In the rows, zero is written as 128.
The rows of Z fall into 4 groups, and each row is roughly a mix of its group's hidden directions.
Z, 142 rows:
[[124 108 113 125 161 147 162 154  85  64 158]
 [113 171 152 135  68 125 168  91  93 113 127]
 [121 114  51 119 111  75 115 136 105 100 129]
 [107  98 144  93 120 175  91 192 117 129 129]
 [118 142 214 131 141 156 149 133 163 146 120]
 [ 83 128 115  95 138 178 160  93 144  83 145]
 [147  98  89 111 197 135  88 126 161 116 119]
 [134 121 135 137  96 118  86 111 137 201  84]
 [141  73 104 180 123  89 111 124  86 154 132]
 [143 174 129  86 121  97 144 102 140  75  86]
 [107 143 130 149  67  94  95  97 145 177 137]
 [131 170 134 137  89 105 107  97 151 198 119]
 [111 149  75 107 132 104 119 144 190  85 117]
 [127 106 127 124 127  66 120 110 204 112 122]
 [113 188 156 105 117 172 153 113 169  97 134]
 [146 102 111 110 183 110  73 139 110 176 132]
 [120  77  90 157 147  97  91 142 103 176 127]
 [106 159 159 104  93 163 144 140 173  75 126]
 [120 112 115  98 191 121  84 134 113 178 153]
 [132 139 100 151 165 172 135 164 118  64 107]
 [127 164 124 151  68 103 114  95 144 184 134]
 [105 138 127 109  81  88 122 143 125 200 151]
 [167 140 128 161 111  83 179  74 122 121 120]
 [106 129 153 132  67 124 187 135  80 136 131]
 [128  77  88 165 131  90 103 137 111 178 112]
 [128  76 132 168 141 147 109 156 165 181 153]
 [132 171 109 136  93 107  85  91 132 188 129]
 [127 173 165  92 110 153 148 124 172  74 129]
 [194 117 141 172 138 100 130 175 117 149 103]
 [119  82 139 171 123 145 104 156 123 179 175]
 [ 88 141 133  98  89  89 132 150 174 162 163]
 [122  76 126 170 143 152 116 159 161 158 176]
 [133 124 149 145  96 127  79 110 136 200  97]
 [117 154 163 136  80 119 169  95  80  96 144]
 [108 156 160  75 114 176 142 159 146  87 130]
 [125 121 108 117 161 133 162 143  90  57 164]
 [128 147 125 130 159 194 136 118  65 117 155]
 [ 76 152  67 103 128 114 128 148 178 118 128]
 [ 79 142 112 103 102 113 126 162 172 158 177]
 [ 64 135 111 119  99  95 123 150 173 162 155]
 [128 195 152  99 137 169 146 117 148  80 131]
 [107 163 146 149 141 193 132 123  76 144 159]
 [107 151 150 123 128 179 107 134  55 156 132]
 [189 119 138 166 125  87 129 166 103 155  98]
 [ 89 152  70 102 133 123 114 154 187 139 118]
 [148 184 124  91 125 121 131 103  98  73  92]
 [107 156 180 148  68 137 154 100  95 119 140]
 [159  97  77 104 196 126 107 133 151 132 132]
 [163 110  98 118 199 131  85 122 160 122 141]
 [ 97 141  98  93  97  99 118 169 172 148 168]
 [159  86 110 162 140 116  92 127  93 188 121]
 [161 148 123 148 136  77 178  68 119 128 131]
 [131  97 128 139 177 172 103 153 126  71 156]
 [ 98 130 162 129  72 128 179 102  93 103 108]
 [166  91 182 176 144 156 128 108  92 135 132]
 [122  81 117 179 129 140  85 158 128 178 147]
 [122 131 152 126  69  90 134 122  97 191 143]
 [139 132 136 140  94 114  84 111 134 202  92]
 [128 152 103 109 201 141  79 129 120 162 133]
 [132  89 124 142 103  78 141 150 191  92 124]
 [133 174 111 144 114 116  95  84 151 193 136]
 [113 135 145 111  88 117 147 104  95 200  96]
 [119  79 120 161 130 139 107 166 158 177 171]
 [203  75 169 138 127 124 130 134 122 146 137]
 [ 62 160  89  88 125 148 131 122 162 101 129]
 [ 76 151  60 114 125 113 116 150 162 103 134]
 [109 170 165 106 105 154 154 113 174  81 145]
 [ 63 175  72 107 117 116 119 130 124 115 112]
 [102 142 153 136  59 119 171 133  81 143 127]
 [115 117  80 141  66  69 107 129 129 142 126]
 [ 97  91 143  95  79 141 173 176 116 122 124]
 [150 102 137 102 170 163 162 147 100  69 122]
 [119 179 156 112 105 157 154 118 170  73 126]
 [115 187 155  86 120 140 162  96  84 112 119]
 [159 164 116 146 127  84 179  76 142 116 108]
 [133 181 116  80 122 112 150 103 106  79  94]
 [148  97 108 114 120  66 142 148 182 108  97]
 [160 128 185 111 164 165 126 123 159 168  97]
 [ 96 126  77 117 103  77 129 150  88  86 132]
 [ 72 165  99  99 125 172 124  96 141  99 150]
 [137 132 141 132 179 139 137 142 170  56 153]
 [ 62 148  96  88 129 165 119 101 149 104 143]
 [128 141 145 136  81 106 102 111 149 194  85]
 [139 120  98 110 169 112  59 120 170 158 125]
 [ 69 184  84  98 138 150 141 121 116 115 117]
 [ 70 185  94 126 144 148 125 107 122  92 102]
 [143 104  93 110 196 153 113 137 180 119 132]
 [104 105 132 106 168 148 176 151  83  79 127]
 [ 67 167 100  94 125 159 111 110 163 117 153]
 [119 145  68  98 110  61 134 127 105 125 107]
 [123 135 101 109 203 121  72 134 118 150 141]
 [136 120 150 112  74 131 203 139 107 105 114]
 [120 175 158 112  92 166 165 122 167  89 118]
 [142 128 197 141 152 174 145 163 165 122 122]
 [110 147 123 151  76  87  86 115 158 176 130]
 [ 94 149 126  94  74  91 160 126 140 174 147]
 [137  83  97 153 152 105 102 132  85 187 129]
 [111 109 140 122  77  96 191 135 130  82 129]
 [131 158 117 136 100  98  79 106 156 193 119]
 [104 168 134 132  89  94 111  90 138 192 124]
 [137  94 129 153 177 168 105 141 103  70 114]
 [124 122 151 126 169 198  97 112  87 121 153]
 [136 162 170 104  85 165 158 128 164  88 117]
 [133 153 116 135  82 102  83  76 140 174 136]
 [127 170 165  97 101 153 160 125 163  73 127]
 [ 53 178  80 114 129 137 124 128 128 121 124]
 [137 184 108  69 110  98 131 118 122  98  90]
 [145 108 118 158 166 174 111 128  89  75 100]
 [ 79 165  94  89 123 110 136 139 188 135 118]
 [151 115  86 104 194 117  93 133 171 127 138]
 [151 112 114 153 153 152 127 140 152  53 168]
 [118 183 108 190 113 158 149  92 138 113 114]
 [121 120 138  53 166 101 114 138 168 155 139]
 [ 90 152  75 102 131 109 127 144 193 118 112]
 [103 133 124  98  88 102 116 116 144 206 147]
 [135 105 122 146 173 154 103 141 154  62 165]
 [130 134 195 120 158 186 107 109 126 161 126]
 [183  60 165 151 124 114 135 136 128 150 147]
 [179 165 115 178 118 131 149  83 124 144  92]
 [ 96  73 106 176 131 124 112 156 160 156 162]
 [121 174 154  94 119 153 133 136 168  62 124]
 [184  88 168 174 126 128 102 121  89 123 129]
 [153 110 150  63 153 119  80 154 161 146 121]
 [123 105 124 149  91  75 151 160 185 147 105]
 [ 94 132 150 104  81  74 124 130 123 173 166]
 [178 119 126 141 166 173 133 109  77 104  97]
 [139 143 152  98 166 185 137  92  75 141 126]
 [152 104  90 122 109  71 119 148 170 156  88]
 [121 145 196 139 126 156  82 115 158 168 132]
 [112 149 149 116  72  95 118 108 137 195 142]
 [183 127 125 156 134  79  99 167 114 171 116]
 [125 126 121 110 127  53 130 134 190 130  98]
 [107 159 153 137  61 121 172 134  91 146 149]
 [130 144 129 144 132 192  91 103  78 156 156]
 [112 132 105 112 162 134 165 148 127  48 144]
 [120 152 115 197  97 134 170  92 109 102 130]
 [ 84 187  81  94 136 138 135 116 115 104  98]
 [110 131 134  84  92  75 156 104 155 171 150]
 [189  68 172 161 130 124 128 127 117 137 140]
 [126 147 152 108  83 121 152 122  92 191  89]
 [ 86 146 131 108  97  97 115 149 185 177 142]
 [147 163 131 163 111  97 173  67 152 109 126]]
One row of each group comes first, with its name. Which group is each row after those in?
[206  79 169 145 141 135 132 128 129 127 131]
J
[108 134  94 178 134 157 154 120  65 161 132]
K
[ 99 133  71 124 130  64 158 127 133  90 138]
R
[118 122 113 114 164 140 168 145 112  53 162]
L

[158  88 100 180 126  95  94 119 115 171 107]
K
[138 113 114 155 178 149 118 134 171  72 167]
R
[111  72 114 182 151 160 118 149 135 158 161]
J
[143  85 105 127 107  76 118 174 169 118  96]
R
[118  88 136  88 133 161  90 190 105 149 127]
K
[118 191 118 128 161 164 115  93  92 160 150]
R
[143 163 159  91  99  81 150  93 107 100  95]
J
[136 175 170  98 108 172 137 125 168  85 126]
K
[168 129 186 142 121 146 121 105  61 140 121]
J
[132 123 153 137 102 114  74  93 147 186  93]
L
[107 175 125 133  94  83 115  91 150 182 127]
R
[ 63 158  95  92 117 158 140 103 141  92 127]
L
